128 stands for zero in the data rows.
Here are some points:
[155 150 111 140 113 122 134  96 117 134 161 127 169 106  92  90 141 175
 166 144 111 150]
[ 64  78 150  96 156 141 122 165 150 124 132 161 181 143 124 153 144  94
 128 137 104  89]
[120 120 116 101  93 139 166  75 104 129 105 154  93 119 175 134 106 130
 183 114 148 129]
[173 149  70 126 111 131 104 126 107 135 132 115 107  98 114  94 121 154
 137 127 118 162]
[ 98 115 143 128 118 135 125 141 132 129 110 104  63 137 127 120 112 101
 124 114 159 114]
[162 145 149 163 104 115 155  70 122 156 137 168 134 145  91 124 140 143
 123 121 164 125]
[ 84 135 216 137 132  94 127 140 159 138 128 120 135 150 106 150 151 112
 143 123 175  98]
[139 105 103 137 124 102 109 115 117 130 124 156 166 101 122 123 142 159
 130 141 120 131]
[ 76  81  93 104 148 130  86 178 125 151 108 174 155 129 144 142 135  86
 126 128 120 116]
[134  86  90 122 152 155 113 158 136 106 129 118 117 118 116 120 125 123
  65 138  75 104]
[117  91  78 134 150 121  93 159 103 156  77 210 156 153 196 177 118  83
 106 117 132 137]
[136 132 120 153 129 117 122 122 122 127 144 114 136 115 106 104 125 143
 134 136 118 139]
[120 115 134 135 127 126 151 102 119 119 132 144 160 136 155 130 121 132
 142 131 114 129]
[100 155 165 117 134 156 167 131 124 106 135  81  99 147 164 116  92  97
 158 113 113 153]
[109  78 147 150 118 108 156  82 113 116  96 162 139 123 201 168 118 125
 137 141 139 107]
[174 128 126  65 122 151 137 141 157 109 142 105  63 100  47 154 171 160
  78 125 133  67]
[138 167 136 112 117 147 148 129 138 103 162  55  83 111 105  86 107 143
 150 129 116 146]
[115 191 161 108 155 128  96 193 163 132 146  95 155 139  97 136 158 116
 126 123 123 145]
[148 144 118 154 113 120 130 103 114 131 148 117 148 110 108  95 126 161
 142 144 122 143]
[137 118 112 104 163 116 108 158 146 118 120 166 203 119 157 180 158 134
 108 145  89 129]
[ 95 105 120 139 173 115  62 197 138 166 110 169 183 159 132 152 150  85
  93 125 123 120]
[163 148 130 145  93  96 138  80 120 146 146 146 152 110  90 112 151 182
 156 138 159 138]
Here are 14 more points, each followed by its number:
[131 110 115 125 143 124 125 137 138  95 130  95 141  91 150 118 131 155
 130 149  85 124] 0
[ 70  61  82 113 186 116  40 224 131 147  69 191 175 130 189 190 147  67
  85 131 109 108] 1
[154 109 143 166 116 131 148  92 131 128 137 118  95 143  77 108 126 137
  73 128 145 103] 2
[167 158  92 113 107 148 142 114 112 140 135 149 110 126 118 119 133 140
 132 116 134 155] 3
[124 170 142 103 134 151 131 150 131 144 139 149 155 159 107 130 138 107
 143 116 125 156] 4
[ 88  81 131 125 163 115  83 184 146 124 118 131 171 121 142 140 137 111
 107 140 104 111] 5
[102 128 175 116 121 130 142 125 136 153 122 161 112 162 109 156 142  96
 127 110 180 100] 6
[142 132 115 164 122 121 109 124 117 146 120 119 112 133 120 109 116 119
 119 117 144 144] 7
[ 97 127 107 148 122 162 128 149  99 116 115  62  30 138 169  76  66  80
 131 103 129 152] 8
[148 139  79 127 130 146 111 142 109 108 114  90  86 109 174 106  94 130
 134 124  99 163] 9
[128  91  99 119 139 119 137 115 124 107 121 150 181 111 180 149 125 143
 133 151  80 124] 10
[114 131 173 134 120  99 118 117 145 131 130 120 133 123 102 134 158 136
 140 140 167 103] 11
[167 137  52 121 124 154 114 127  98 142 111 164 107 129 148 132 112 123
 114 109 118 160] 12
[159 145 140 100 104 149 175  89 127  97 141  86  76 105 105 119 122 160
 130 124 124 106] 13
Which of these numbered points is nearest to each point below, looking only along the 2 directions in which the first points spread most? Its number follows each.
[125 114 141 178 157  98  82 161 141 146 126 150 197 148 113 139 159 122
  91 150 126 128] > 5
[138 114 121 155 133 128 122 132 124 146 112 149  95 164 115 141 120 109
  78 110 149 115] > 6
[132  96 123 145 135 122 119 119 113 139 114 181 177 138 147 143 128 124
 113 133 124 125] > 10
[173 170  97 150 123 111 104 129 106 139 108 133 117 125 153 134 117 137
 133 120 145 167] > 7
[152 131 130 111 121 119 137 110 142  99 127  87 111  82 118 120 136 166
 128 152 126 112] > 2
[ 79 145 193 116 122 149 181 118 143 120 152  95 108 165 140 118 112  97
 171 115 136 127] > 8
[137 148 150 126 113 136 170  94 126 120 137 118 124 130 139 131 121 139
 150 125 130 133] > 3
[139 147 150 162 112 104 143  85 121 122 131 114 136 119 136 121 125 147
 165 138 145 144] > 3
